In the rows, zero is written as 128.
Families of rows that turns and mirrors carry onto each other, the same ones carrying the whole set onto itself: the rest of each named row's family, in list order
6 families of 6 rows
Z603: [138 112 120 126 117 108 135 114]
Z756: [171 123 165 145 105 129 130 121]
Z916: [160 116 137 159  92 148 103 117]
Z359: [133 130 130 131 120 109 137 115]
Z303: [157 105 134 148  92 150 100 119]
Z198: [165 108 161 128  96 131 108 114]
Z158: [166 130 139 157  93 142 108 111]
Z945: [165 116 144 135 118  97 122 117]
Z269: [157 127 145 144  99 159 108 114]
Z599: [167 112 169 129 111 134 117 121]
Z936: [148 105 120 149 114 148 109 146]
Z305: [151 118 151 118 106 113 131 104]
Z29: [164 117 122 157 115 133  97 141]
Z623: [139 123 122 136 120 105 138 112]
Z382: [143 121 124 136 138 136 122 146]
Z395: [138 122 132 120 125 113 140 126]
Z904: [152 111 119 158 116 141 103 144]
Z713: [132 125 121 142 130 127 127 146]
Z740: [152 114 154 127 109 102 120 109]
Z563: [152 118 117 144 116 144  91 131]
Z489: [144 118 118 152 114 140  95 141]
Z487: [159 115 147 142  98 158 104 131]
Z469: [138 124 116 150 128 131 135 142]
Z412: [161 114 170 139  99 133 115 120]
Z296: [166 113 165 146  97 135 125 115]
Z174: [143 123 115 144 109 154 105 136]
Z804: [152 123 143 153  93 153 102 122]
Z238: [156 115 143 119 117 106 116 103]
Z856: [150 131 123 153 128 133 132 147]
Z579: [159 107 152 132 112 101 128 112]
Z270: [145 136 117 143 118 110 135 113]
Z792: [137 134 126 126 125 123 139 113]
Z259: [136 120 110 131 127 128 118 141]
Z825: [133 118 112 139 122 136 137 136]
Z647: [155 101 154 124 110 111 132 115]
Z324: [159 109 159 137  91 142 125 111]

Same family as Z259: Z198, Z305, Z395, Z487, Z174
Same family as Z469: Z916, Z623, Z904, Z296, Z579
Same family as Z792: Z269, Z599, Z382, Z563, Z238
Same family as Z303: Z603, Z936, Z825, Z647, Z324

Families of rows that turns and mirrors carry onto each other, the same ones carrying the whole set onto itself: the rest of each named row's family, in list order
6 families of 5 rows
Z960: [120 148 115 118 140 117 134 141 116 122  94 143 128]
Z886: [124 122 119 103 138 109 147 162 121 131 116 128 144]
Z844: [123 141 128 112 142 112 115 155 114 139 121 104 122]
Z279: [113 107 116 108 151 117 143 148 133 118 105 113 141]
Z735: [113 109 118 112 127 143 119 105 143 143 120 124 127]
Z68: [105 115 112 114 124 158 155 133 129 123 133 129 112]
Z780: [125 128 146 112 138 137 107 138 128 131 149 103 128]
Z962: [127 134 119 143 119 121 118 141 137 152 152 119 121]
Z27: [111 135 130  93 142 129 128 160 117 119 120 131 137]
Z407: [117 120 130 118 136 159 115 124 152 117 131 141 132]
Z974: [125 109 126 120 143 111 147 108 123 125 112 106 139]
Z965: [128 151 111 150 122 118 130 149 133 134 130 148 124]
Z509: [112 128 121 110 127 137 156 144 105 128 137 109 110]
Z424: [120 128 136 107 128 132 136  96 116 126 122 135 137]
Z155: [108 130 105 113 117 113 136 155 126 151 131 133 130]
Z892: [126 134 128 134 124 143 152 115 110 124 141 115 105]
Z800: [139 131 127 151 156 119 132 138 137 104 111 119 132]
Z580: [124 132 125 139 132 155 138 147 128 118 148 113 102]
Z402: [136 111 127 122 123 118 147  99 128 139 126 127 141]
Z694: [135 157 141 132 141 127 126 133 115 107 121 140 130]
Z484: [127 102 116 125 133 145 129 139 163 128 129 138 139]
Z492: [135 113 135 137 150 118 125 128 135 124 131  90 130]
Z283: [134 142 126 141 132 129 125  98 127 126 110 137 122]
Z361: [143 119 136 131 138 120 120 152 137 138 148 101 132]
Z968: [122 134 114 131 110 111 139 115 121 153 136 132 128]
Z333: [111 123 101 132 115 135 130 138 151 143 132 151 129]
Z539: [148 142 127 149 138 117 141 136 131 114 116 145 136]
Z524: [119 122 120 123 142 145 100 152 152 134 128 115 120]
Z18: [121 106 116 133 151 137 134 134 157 108 109 128 137]
Z793: [118 139 115 133 132 150 155 147 121 108 125 138 109]

Same family as Z18: Z279, Z974, Z800, Z492
Same family as Z968: Z962, Z965, Z155, Z333
Same family as Z68: Z509, Z892, Z580, Z793
Same family as Z735: Z960, Z844, Z283, Z524
Same family as Z27: Z780, Z407, Z424, Z694

Families of rows that turns and mirrors carry onto each other, the same ones carrying the whole set onto itself: the rest of each named row's family, in list order
4 families of 4 rows
Z217: [ 92 101 142 119 127 122 153 125 134 125 101 160 149 123 123 100 132]
Z403: [129 124 139 138 167 118 145 136 116 110 143 132 121 141 167 124 144]
Z552: [136 121 155 136 156 131 125 125 126 116 148 145 122 149 163 124 143]
Z541: [108 121 131 126 165 119 136 125 150 126 104 130 104 127 142 128 163]
Z700: [131  87 127 116 145 131 144 120 114 114 140 138 151 109 161 120 114]
Z454: [131  92 134 105 143 127 153 111 133 109 127 162 157 114 143 138 111]
Z265: [112 122 145 126 164 115 130 118 147 115  96 143 110 136 142 145 161]
Z923: [ 93 108 139 123 133 111 149 114 133 123 101 152 144 124 112 102 132]
Z380: [141 118 149 129 161 117 141 118 124 106 145 155 130 150 159 146 137]
Z939: [139 113 148 142 166 121 132 123 118 120 151 149 129 144 163 128 142]
Z615: [ 95  96 140 130 132 115 131 116 128 117 103 141 149 108 124 100 120]
Z536: [138 100 139 107 144 147 148 121 132 116 131 143 157 120 151 124 105]
Z110: [136  94 134 106 148 138 145 110 122 120 124 140 160 112 146 127 106]
Z642: [101 114 138 123 151 128 130 128 151 128 100 131 106 130 144 125 166]
Z345: [ 93  98 143 125 137 107 143 115 143 117  95 166 144 121 117 123 136]
Z410: [100 130 142 133 162 118 132 129 140 112  92 122 112 124 139 114 149]

Same family as Z410: Z403, Z700, Z615
Same family as Z642: Z217, Z552, Z536
Same family as Z110: Z541, Z923, Z939

